[[ 28.0  37.6 -24.6  -4.0  10.6 -21.3 -17.8  34.0  38.2 -24.3 -22.6 -10.4
  -22.3 -20.4 -19.1]
 [-35.2 -41.8  35.6  22.8   8.9  34.3  41.7 -40.2 -33.9  44.8  39.7  -7.2
   39.9  29.7  40.5]
 [ -3.1  -7.0  16.0  -4.0  -3.3  19.8  20.6 -11.1  -3.9  11.0  14.8  -8.6
   10.3  12.0  14.4]
 [ 35.3  41.9 -36.2 -15.5   8.1 -12.8 -11.8  50.2  33.7 -28.0 -33.1   0.5
  -33.4 -29.9 -36.7]
 [ 44.1  54.8 -52.8 -24.7  -5.1 -60.2 -61.2  48.5  48.1 -55.4 -46.2  -9.8
  -40.8 -54.4 -54.6]]
=>
[[ 28.0 -35.2  -3.1  35.3  44.1]
 [ 37.6 -41.8  -7.0  41.9  54.8]
 [-24.6  35.6  16.0 -36.2 -52.8]
 [ -4.0  22.8  -4.0 -15.5 -24.7]
 [ 10.6   8.9  -3.3   8.1  -5.1]
 [-21.3  34.3  19.8 -12.8 -60.2]
 [-17.8  41.7  20.6 -11.8 -61.2]
 [ 34.0 -40.2 -11.1  50.2  48.5]
 [ 38.2 -33.9  -3.9  33.7  48.1]
 [-24.3  44.8  11.0 -28.0 -55.4]
 [-22.6  39.7  14.8 -33.1 -46.2]
 [-10.4  -7.2  -8.6   0.5  -9.8]
 [-22.3  39.9  10.3 -33.4 -40.8]
 [-20.4  29.7  12.0 -29.9 -54.4]
 [-19.1  40.5  14.4 -36.7 -54.6]]

[[ 23.0  37.2 -12.6]
 [ 22.5  28.2  -5.6]
 [ 24.5  30.3  16.8]
 [  8.9  28.0 -10.5]
 [ 20.8  50.7   5.0]
 [ 27.4  57.0  -9.0]]
=>
[[ 23.0  22.5  24.5   8.9  20.8  27.4]
 [ 37.2  28.2  30.3  28.0  50.7  57.0]
 [-12.6  -5.6  16.8 -10.5   5.0  -9.0]]

[[ 52.4 -18.5]
 [ 50.6 -14.8]
 [  0.6   1.2]
 [ 32.8  -9.9]
 [ 24.3  -7.2]
 [ 46.9 -14.9]
 [ 41.8 -18.5]
 [ 18.5  -6.1]
 [  0.6   0.4]
 [ 21.3  -7.1]]
=>
[[ 52.4  50.6   0.6  32.8  24.3  46.9  41.8  18.5   0.6  21.3]
 [-18.5 -14.8   1.2  -9.9  -7.2 -14.9 -18.5  -6.1   0.4  -7.1]]

[[18.5 -4.3]
 [ 5.2 41.6]
 [30.8 45.9]
 [43.0  0.6]]
=>
[[18.5  5.2 30.8 43.0]
 [-4.3 41.6 45.9  0.6]]

[[-19.9  30.4  -8.0   0.8  -9.9  23.3  58.4   6.8  -8.0 -32.3]
 [-23.5  33.3 -25.3  18.4   3.2   6.1  43.3   8.3 -25.3 -28.7]
 [-28.5  41.8 -13.6  -2.0 -15.1  19.1  37.0  -0.3 -13.6 -15.0]
 [-25.9  47.9 -11.7  13.2 -22.5  13.3  58.3  10.1 -11.7 -21.2]]
=>
[[-19.9 -23.5 -28.5 -25.9]
 [ 30.4  33.3  41.8  47.9]
 [ -8.0 -25.3 -13.6 -11.7]
 [  0.8  18.4  -2.0  13.2]
 [ -9.9   3.2 -15.1 -22.5]
 [ 23.3   6.1  19.1  13.3]
 [ 58.4  43.3  37.0  58.3]
 [  6.8   8.3  -0.3  10.1]
 [ -8.0 -25.3 -13.6 -11.7]
 [-32.3 -28.7 -15.0 -21.2]]

[[ 19.0 -23.8 -24.4  -0.2 -39.8  17.1  12.5]
 [ 26.8 -24.5 -25.2   5.2 -45.3  24.8  19.8]
 [ 34.6 -29.1 -29.8   6.9 -54.5  32.3  25.5]
 [-60.9  -4.4  -5.1 -37.1  16.8 -60.5 -52.2]
 [-32.6  -7.9  -7.0 -24.7   2.6 -31.1 -30.1]
 [ -9.4  -9.3  -8.9 -12.2  -9.6  -8.9 -10.0]
 [-55.8  -2.1  -2.6 -32.6  14.7 -54.3 -46.9]
 [-58.3  -3.1  -3.7 -36.1  14.5 -57.3 -49.3]]
=>
[[ 19.0  26.8  34.6 -60.9 -32.6  -9.4 -55.8 -58.3]
 [-23.8 -24.5 -29.1  -4.4  -7.9  -9.3  -2.1  -3.1]
 [-24.4 -25.2 -29.8  -5.1  -7.0  -8.9  -2.6  -3.7]
 [ -0.2   5.2   6.9 -37.1 -24.7 -12.2 -32.6 -36.1]
 [-39.8 -45.3 -54.5  16.8   2.6  -9.6  14.7  14.5]
 [ 17.1  24.8  32.3 -60.5 -31.1  -8.9 -54.3 -57.3]
 [ 12.5  19.8  25.5 -52.2 -30.1 -10.0 -46.9 -49.3]]

[[  6.1  -3.9 -13.9 -15.9]
 [ 22.6  -7.1 -37.4 -32.3]
 [ 24.7  -6.4 -35.1 -28.1]
 [ 15.8 -10.0 -44.0 -51.3]
 [-15.8   4.6  24.2  19.6]
 [-11.8   0.6   7.9  -0.7]
 [ 24.3  -7.1 -36.2 -28.4]
 [  9.7  -1.4  -9.6  -4.1]
 [ -2.4   5.5  17.0  25.3]
 [-23.4   6.9  37.9  33.3]]
=>
[[  6.1  22.6  24.7  15.8 -15.8 -11.8  24.3   9.7  -2.4 -23.4]
 [ -3.9  -7.1  -6.4 -10.0   4.6   0.6  -7.1  -1.4   5.5   6.9]
 [-13.9 -37.4 -35.1 -44.0  24.2   7.9 -36.2  -9.6  17.0  37.9]
 [-15.9 -32.3 -28.1 -51.3  19.6  -0.7 -28.4  -4.1  25.3  33.3]]
